In the data rows, 50 means zero.
Here is a table of points, one per row:
[72 32 48 44 79 27 28 60 31 33 47 58 48 42 45 43 55 52 56 62 54 41 64 67 71 53 79 52 76 54 46 34 62 42 17 45 40 31 52 58 55 42 49 64 41 40 59 68]
[36 51 47 53 53 19 44 55 67 46 52 10 55 69 69 50 56 56 58 35 47 40 72 20 54 63 46 55 57 61 65 22 59 25 47 50 47 64 62 19 31 45 63 46 49 45 30 42]
[37 43 33 55 68 36 37 55 69 52 52 26 67 41 39 53 50 74 41 42 43 29 27 47 25 54 57 63 51 37 39 40 61 69 61 56 55 28 40 62 65 55 34 58 29 48 42 36]
[39 50 41 58 55 56 71 24 51 73 74 42 57 38 69 41 50 55 76 64 37 36 69 45 59 37 80 61 39 48 75 12 55 63 61 33 58 48 45 47 62 17 35 52 40 63 50 50]
[75 68 83 24 43 41 77 38 46 56 50 56 27 31 41 60 50 77 38 33 59 30 56 27 64 35 46 57 44 49 27 56 48 51 62 59 32 54 54 34 58 47 53 62 46 42 33 46]
[61 63 41 36 61 54 39 61 12 79 49 48 51 62 42 61 52 46 47 73 46 47 47 47 49 56 25 55 42 51 35 50 33 33 72 64 20 38 21 63 34 24 61 46 63 46 45 51]
[87 32 54 48 25 42 49 57 54 71 47 26 56 47 51 49 65 44 64 41 43 51 50 65 57 53 57 55 57 66 39 48 51 50 55 56 75 28 57 53 66 58 77 60 64 74 73 53]
[45 43 57 52 60 62 72 90 49 43 51 68 41 51 38 36 67 68 71 41 56 25 39 44 62 55 37 66 31 57 66 52 31 62 36 53 73 34 47 47 36 50 54 45 75 49 54 40]
[48 63 43 79 17 38 55 44 48 52 42 65 21 48 41 88 38 44 53 48 49 60 26 52 38 31 59 61 50 53 58 46 57 28 24 26 59 26 36 54 49 65 63 43 60 33 39 47]
[54 46 67 55 67 56 42 19 40 57 38 55 74 71 39 36 64 46 48 60 32 54 57 51 57 31 30 65 48 26 47 46 59 35 38 34 82 68 57 33 47 55 42 47 59 39 45 47]
[43 70 47 47 52 70 49 56 79 66 41 60 48 46 65 65 54 58 48 52 35 53 28 82 79 51 63 55 48 42 63 45 57 54 42 42 46 49 74 44 21 37 25 76 61 73 55 61]
[60 62 60 55 62 60 55 51 52 29 78 43 65 51 29 44 59 44 40 38 40 49 48 39 27 28 76 34 36 65 47 57 55 33 56 30 46 56 66 85 30 77 62 45 76 61 36 58]
[72 43 41 70 35 44 56 52 58 40 57 61 52 41 45 49 70 54 51 80 36 47 26 37 36 75 40 51 45 63 42 66 37 77 36 18 50 70 47 33 36 29 39 52 51 53 43 60]
[60 57 43 39 45 54 58 74 58 30 78 66 59 50 67 53 42 27 46 59 57 32 34 43 55 14 58 69 62 44 60 64 31 41 46 56 54 60 47 57 59 46 37 34 42 43 52 50]
[47 77 65 51 55 31 54 50 46 56 66 51 38 64 38 49 62 34 28 47 47 56 18 62 81 66 63 38 37 38 54 62 65 56 45 53 46 51 53 45 65 39 64 31 32 49 35 33]
[57 75 48 31 31 49 37 52 40 44 52 64 77 23 21 54 44 44 49 54 53 46 78 47 48 81 68 64 59 42 80 68 30 43 30 75 63 41 53 50 29 70 58 52 55 59 21 56]
[58 54 33 29 78 31 51 56 48 56 31 52 31 46 60 34 38 64 29 50 23 74 53 51 37 49 65 44 49 59 52 71 41 50 66 63 77 49 37 30 46 43 44 46 62 45 33 59]
[ 2 24 59 60 43 32 55 55 46 58 42 57 42 47 31 46 49 50 46 57 40 61 47 47 68 22 54 49 25 71 41 64 34 59 53 56 40 52 53 57 35 46 62 66 21 60 50 62]
[64 39 51 55 58 45 57 51 46 59 52 48 45 66 52 63 42 66 57 48 16 49 52 42 47 64 60 44 51 17 57 57 30 54 19 74 38 71 48 50 53 68 35 45 52 78 67 72]
[53 23 68 51 50 51 68 59 46 51 68 59 64 37 33 54  7 57 48 36 56 56 42 65 47 50 21 26 51 48 59 43 56 35 48 47 38 41 44 38 50 42 35 49 60 52 45 43]
[43 45 36 23 50 60 83 49 58 56 22 37 51 47 43 45 44  9 36 33 41 42 55 47 42 73 43 69 44 50 36 41 65 49 45 60 34 47 34 74 45 64 50 47 51 22 45 66]
[66 47 33 59 49 51 61 33 54 27 41 40 28 42 41 32 55 53 57 75 64 40 45 62 64 43 60 48 24 41 47 55 56 50 67 62 32 53 30 17 25 75 45 38 58 45 71 32]
[60 48 55 40 27 16 53 39 55 43 38 42 47 47 67 46 39 42 54 54 50 28 58 60 40 43 32 35 51 61 58 60 68 60 55 52 70 44 66 86 33 31 31 48 44 46 66 39]
[47 63 42 52 35 52 42 48 37 47 70 35 29 54 56 33 49 36 51 48 45 35 59 59 47 43 29 28 50 13 60 59 37 42 49 35 62 44 54 39 54 60 66 69 45 29 46 72]
[49 44 76 57 46 57 31 45 50 30 49 60 52 55 66 38 55 47 82 19 29 64 29 38 60 47 45 32 79 48 57 15 39 63 75 57 47 33 46 63 33 54 48 41 38 42 31 56]
[40 32 66 32 42 60 19 45 61 25 56 47 40 36 47 56 51 40 49 45 35 58 62 81 46 53 44 78 62 37 70 49 46 51 61 23 45 64 51 42 58 37 88 25 48 75 58 52]
[44 64 52 29 49 81 60 45 51 17 48 28 47 73 50 61 59 60 61 76 60 67 50 63 44 39 44 35 27 53 36 41 47 65 15 51 64 43 42 39 56 37 38 59 34 59 37 54]
[57 73 25 44 32 32 53 53 40 40 56 75 73 68 52 30 42 50 46 36 70 59 21 52 34 53 62 67 54 37 28 45 53 61 38 54 48 61 50 38 38 29 73 58 66 52 60 66]
[60 30 63 40 50 56 24 49 50 69 61 67 49 50 45 63 26 28 64 23 62 51 63 27 55 41 46 48 38 68 41 43 79 51 64 39 59 46 47 43 65 60 42 24 30 54 46 82]
[45 67 58 33 42 48 39 79 65 51 45 47 63 65 33 73 50 55 54 52 45 50 62 55 60 53 64 32 47 37 34 52 47 47 59 18 65 73 45 41 41 54 41 53 38 37 84 29]
[64 56 30 79 68 63 37 56 57 35 16 60 37 40 41 39 49 50 63 63 41 43 62 37 60 52 47 57 52 34 30 51 40 32 35 53 48 51 84 68 64 31 44 61 62 64 44 49]
[35 39 54 46 56 45 80 58 41 55 23 52 42 70 39 49 49 39 43 75 65 36 34 53 26 56 47 41 90 60 47 45 73 51 80 55 43 62 59 42 71 58 38 57 60 76 41 56]
[56 49 61 50 55 44 31 48 32 58 43 42 27 66 40 40 65 55 57 31 89 53 45 58 34 66 65 72 46 48 68 57 22 45 45 28 55 53 67 66 55 40 16 46 46 57 57 55]
[39 35 59 49 47 52 58 28 66 45 51 62 58 78 57 37 47 59 22 56 36 51 67 44 38 68 48 53 54 59 55 48 33 40 65 40 32  4 57 54 63 51 42 51 39 46 77 42]
[61 36 43 51 51 79 38 57 39 63 28 55 64 51 70 58 29 62 41 42 60 36 47 67 48 29 56 35 34 59 57 28 33 76 48 57 36 53 86 41 55 57 69 32 34 37 36 40]
[41 45 41 58 59 39 67 46 64 56 38 48 55 49 65 59 56 47 34 45 75 71 77 42 56 34 39 47 76 31 40 56 58 92 57 30 34 39 39 56 31 54 41 31 59 65 43 46]
[62 44 45 54 27 66 44 62 67 73 50 53 52 53 35 27 45 99 33 62 60 60 41 47 60 36 36 46 66 52 70 28 66 56 48 59 49 76 37 77 55 53 58 42 38 49 45 52]
[38 61 68 59 59 59 61 49 67 77 37 57 48 33 70 31 46 43 60 54 67 36 51 61 22 54 49 48 64 48 28 64 49 24 47 62 56 50 36 52 32 42 57 44 18 77 57 32]
[47 53 28 48 56 34 44 39 51 65 71 78 51 51 64 53 59 41 56 42 49 41 64 76 48 75 21 47 51 71 31 38 40 52 58 41 47 59 51 65 60 92 45 69 38 61 36 39]
[37 29 54 29 37 54 33 53 48 55 67 32 44 38 71 47 38 50 76 77 53 77 45 37 65 67 63 48 38 28 39 69 55 48 53 37 43 53 54 62 64 57 58 55 76 30 38 38]
[59 50 25 51 36 70 50 62 11 29 40 53 59 34 57 49 66 42 31 29 42 62 40 35 53 48 44 56 48 51 65 75 72 35 47 37 41 50 42 45 47 60 46 67 37 66 58 25]
[41 88 39 61 62 42 86 70 43 48 36 29 75 12 48 38 66 56 50 60 56 77 51 52 54 55 33 44 45 59 52 44 41 40 57 50 42 50 59 31 77 57 35 41 53 34 61 69]
[44 26 56 72 37 61 57 54 43 35 72 53 40 50 63 74 60 66 27 52 57 59 61 49 59 61 56 57 50 46 20 33 55 39 67 75 73 47 60 50 42 47 45 36 45 40 41 48]
[37 71 38 45 74 57 53 44 30 42 64 45 46 49 52 75 63 64 59 58 50 52 52 50 34 42 28 47 53 54 57 82 80 52 38 62 45 44 70 53 42 51 70 37 59 36 69 53]
[57 36 52 31 48 53 49 49 68 65 53 79 47 37 48 66 80 34 54 39 62 68 53 33 25 47 55 20 34 49 69 50 57 36 58 76 25 62 45 48 58 45 68 56 50 21 57 46]
[25 66 35 40 34 65 15 24 50 51 69 41 31 38 39 44 46 35 48 43 36 48 45 46 59 46 57 39 67 77 41 47 36 55 35 61 55 57 51 30 60 52 37 33 76 47 75 41]
[44 44 43 53 75 52 61  5 63 39 38 26 58 59 54 64 25 44 50 41 75 43 36 35 73 64 44 38 64 69 57 58 31 45 56 51 72 54 41 69 55 48 70 70 46 54 63 52]
[62 45 50 66 66 57 52 56 56 63 67 40 40 63 26 47 34 32 59 42 48 68 63 45 34 33 50 68 59 66 48 62 48 76 57 69 48 49 54 49 58 45 52 71 38 28 48 16]
[26 47 54 82 34 59 45 40 59 49 44 46 77 74 68 45 61 68 60 38 47 33 72 81 55 57 62 42 51 59 52 76 60 50 60 53 36 60 17 41 67 32 38 52 69 40 37 78]
[45 55 89 74 60 41 21 56 40 41 40 58 48 42 80 53 31 34 29 69 62 54 59 29 42 56 49 57 26 45 59 26 63 57 49 64 56 59 32 60 68 70 57 67 71 59 66 45]
Along one direction, these points spread out more than along any other. Take the direction at right angles to it along which they spread out most. Then take the direction at right angles to both along which they spread out most. Go by this last direction. Where along it does each point below lie, from 0 to 99? The average is 50, and the first point in the table lies past the average. One standard deviation of the points above along it is 16.
[44 26 56 72 37 61 57 54 43 35 72 53 40 50 63 74 60 66 27 52 57 59 61 49 59 61 56 57 50 46 20 33 55 39 67 75 73 47 60 50 42 47 45 36 45 40 41 48] >> 53
[45 43 57 52 60 62 72 90 49 43 51 68 41 51 38 36 67 68 71 41 56 25 39 44 62 55 37 66 31 57 66 52 31 62 36 53 73 34 47 47 36 50 54 45 75 49 54 40] >> 47
[45 67 58 33 42 48 39 79 65 51 45 47 63 65 33 73 50 55 54 52 45 50 62 55 60 53 64 32 47 37 34 52 47 47 59 18 65 73 45 41 41 54 41 53 38 37 84 29] >> 56
[41 45 41 58 59 39 67 46 64 56 38 48 55 49 65 59 56 47 34 45 75 71 77 42 56 34 39 47 76 31 40 56 58 92 57 30 34 39 39 56 31 54 41 31 59 65 43 46] >> 27
[66 47 33 59 49 51 61 33 54 27 41 40 28 42 41 32 55 53 57 75 64 40 45 62 64 43 60 48 24 41 47 55 56 50 67 62 32 53 30 17 25 75 45 38 58 45 71 32] >> 33
[38 61 68 59 59 59 61 49 67 77 37 57 48 33 70 31 46 43 60 54 67 36 51 61 22 54 49 48 64 48 28 64 49 24 47 62 56 50 36 52 32 42 57 44 18 77 57 32] >> 28
[64 56 30 79 68 63 37 56 57 35 16 60 37 40 41 39 49 50 63 63 41 43 62 37 60 52 47 57 52 34 30 51 40 32 35 53 48 51 84 68 64 31 44 61 62 64 44 49] >> 45
[87 32 54 48 25 42 49 57 54 71 47 26 56 47 51 49 65 44 64 41 43 51 50 65 57 53 57 55 57 66 39 48 51 50 55 56 75 28 57 53 66 58 77 60 64 74 73 53] >> 63
[39 50 41 58 55 56 71 24 51 73 74 42 57 38 69 41 50 55 76 64 37 36 69 45 59 37 80 61 39 48 75 12 55 63 61 33 58 48 45 47 62 17 35 52 40 63 50 50] >> 48
[48 63 43 79 17 38 55 44 48 52 42 65 21 48 41 88 38 44 53 48 49 60 26 52 38 31 59 61 50 53 58 46 57 28 24 26 59 26 36 54 49 65 63 43 60 33 39 47] >> 70
[ 2 24 59 60 43 32 55 55 46 58 42 57 42 47 31 46 49 50 46 57 40 61 47 47 68 22 54 49 25 71 41 64 34 59 53 56 40 52 53 57 35 46 62 66 21 60 50 62] >> 43
[72 43 41 70 35 44 56 52 58 40 57 61 52 41 45 49 70 54 51 80 36 47 26 37 36 75 40 51 45 63 42 66 37 77 36 18 50 70 47 33 36 29 39 52 51 53 43 60] >> 39
